In the data rows, the value 128 means zero.
Here are some points:
[168 163 152 141 139 127 129 132 133 131 125 121 115 100 110 121]
[154 159 158 134 120 123 126 139 153 152 159 128 115 111 106 102]
[101  97  97  83  83  90  95 110 119 129 143 155 180 179 181 165]
[170 175 185 179 182 164 160 140 130 131 117 113 108 102 105 104]
[113 110 114 123 118 121 116 110 103 100 100 112 126 151 164 169]
[ 95  95  98  93  98  99  97 102 101 120 118 122 140 129 138 136]
[115  97  95 105  91  95 103 117 106 120 131 130 147 156 164 167]
[134 120 118 108 105 110  95  99  86  92  96  94 114 128 135 146]
[142 136 144 145 147 142 141 147 149 146 142 144 144 130 126 122]
[178 177 182 183 186 187 171 165 145 127 115  94  98 100  94 109]
[153 172 177 168 176 170 157 146 130 124 107 105 116 114 116 109]
[200 200 191 183 158 141 131 116  90  78  77  89  85  84  90 102]
[ 99 110 102  92 101  98  93  97  93  98 126 120 128 147 152 144]
[109 108 100 103 103 114 122 115 126 126 124 122 131 124 122 124]
[113 100 105  95 109 109 125 117 111 118 114 136 148 162 162 151]
[150 171 176 166 176 171 158 147 129 124 107 106 119 117 118 108]
[157 162 161 131 116 117 120 134 151 152 162 130 118 114 108 102]
[152 164 170 165 165 157 157 149 130 104  93  91  97 104 105 109]
[111 127 120 142 139 144 144 135 131 128 114 112  99  96 101 109]
[111 108  86 136  89 185 136 134 194 219 114 106  99  70 103  88]
[102 106  99 100 114 129 129 131 135 143 151 169 173 169 162 157]
[109  97 103  94 104  99 115 108 109 111 130 148 145 160 171 179]
[ 98  89  89 112 102 114 129 128 139 148 154 164 166 156 167 170]
[118 124 130 123 133 124 112 114 116 126 154 165 160 139 136 122]
[180 197 201 191 173 166 137 112 104 109  83  74  90  91  99  97]
[106 112 113 117 152 156 156 149 156 159 157 146 138 129 123 112]
[139 149 155 150 140 116 109 126 126 147 154 151 136 126 115 111]
[105  92 100  92 106 106 120 114 107 114 111 134 147 164 168 156]
[105 104 103 108 108 106 104 107 118 117 125 131 120 118 121 117]
19 more points follow, each with its number after it:
[108 113 123 123 120 127 136 131 141 135 152 146 137 124 124 107] 0
[104  93  94  97  90 102 122 135 161 169 165 160 137 131 132 128] 1
[130 134 137 148 148 164 167 168 166 149 133 114 101  99  96 112] 2
[150 155 154 127 116 117 118 134 148 150 158 131 121 118 114 108] 3
[106  93  94  98  91 104 123 137 162 173 168 161 137 131 132 128] 4
[116 113 115 125 120 122 115 109 106 103 104 114 126 150 164 169] 5
[111  94 114 110 124 131 132 143 130 134 126 135 135 137 123 126] 6
[197 196 190 202 184 183 175 160 141 123 107  91  89  94  90  90] 7
[117 117 117 117 119 115 118 127 139 135 147 153 158 157 157 138] 8
[110  89  86  89  99 121 124 146 154 158 181 167 159 169 158 153] 9
[150 140 120 115 107  92  98  89  85  81  89 108 112 140 136 134] 10
[ 96  86  92 100 127 154 169 165 162 135 114 120 114  98 111 109] 11
[111 108 109 107 103 102 114 125 126 147 147 149 150 149 140 154] 12
[161 169 161 150 144 120 121 135 142 148 152 133 111 108 113 111] 13
[118 110 115 115 112 111 123 128 128 155 153 148 154 149 132 138] 14
[115 114 112 115 127 127 124 124 124 125 131 127 125 148 140 142] 15
[115 125 111 103 103  89  91 102 103  96 100 105 112 128 154 158] 16
[116 132 128 135 144 151 158 158 175 167 149 140 124 111 106 108] 17
[120 121 114 124 121 117 128 125 133 136 141 146 148 141 137 132] 18
Which of these numbered points is nearest to each point below, ignoring the 3 directions in which the first points spread most? Its number follows each.
[112 109 112 123 117 121 112 110 105 103 105 115 128 153 165 170] > 5
[112 122 110 102 103  90  91 101 103  99 102 107 115 128 152 155] > 16
[108  89  87  87  96 117 120 141 149 155 177 166 163 171 161 155] > 9
[114 111 112 124 118 120 113 109 104 100 102 110 124 147 162 169] > 5
[133 146 143 148 157 155 161 146 152 134 114 117 108 114 107 112] > 17
[146 138 120 117 110  95 100  89  85  81  92 112 118 142 137 135] > 10
[128 133 137 148 148 167 169 170 167 150 134 115 102  97  95 112] > 2
[105 109 112 115 129 148 134 140 133 138 142 138 135 135 138 141] > 15
[110 111 112 115 118 116 122 132 143 138 148 153 159 158 160 140] > 8
[150 157 148 137 130 109 113 130 140 147 156 141 120 116 121 120] > 13
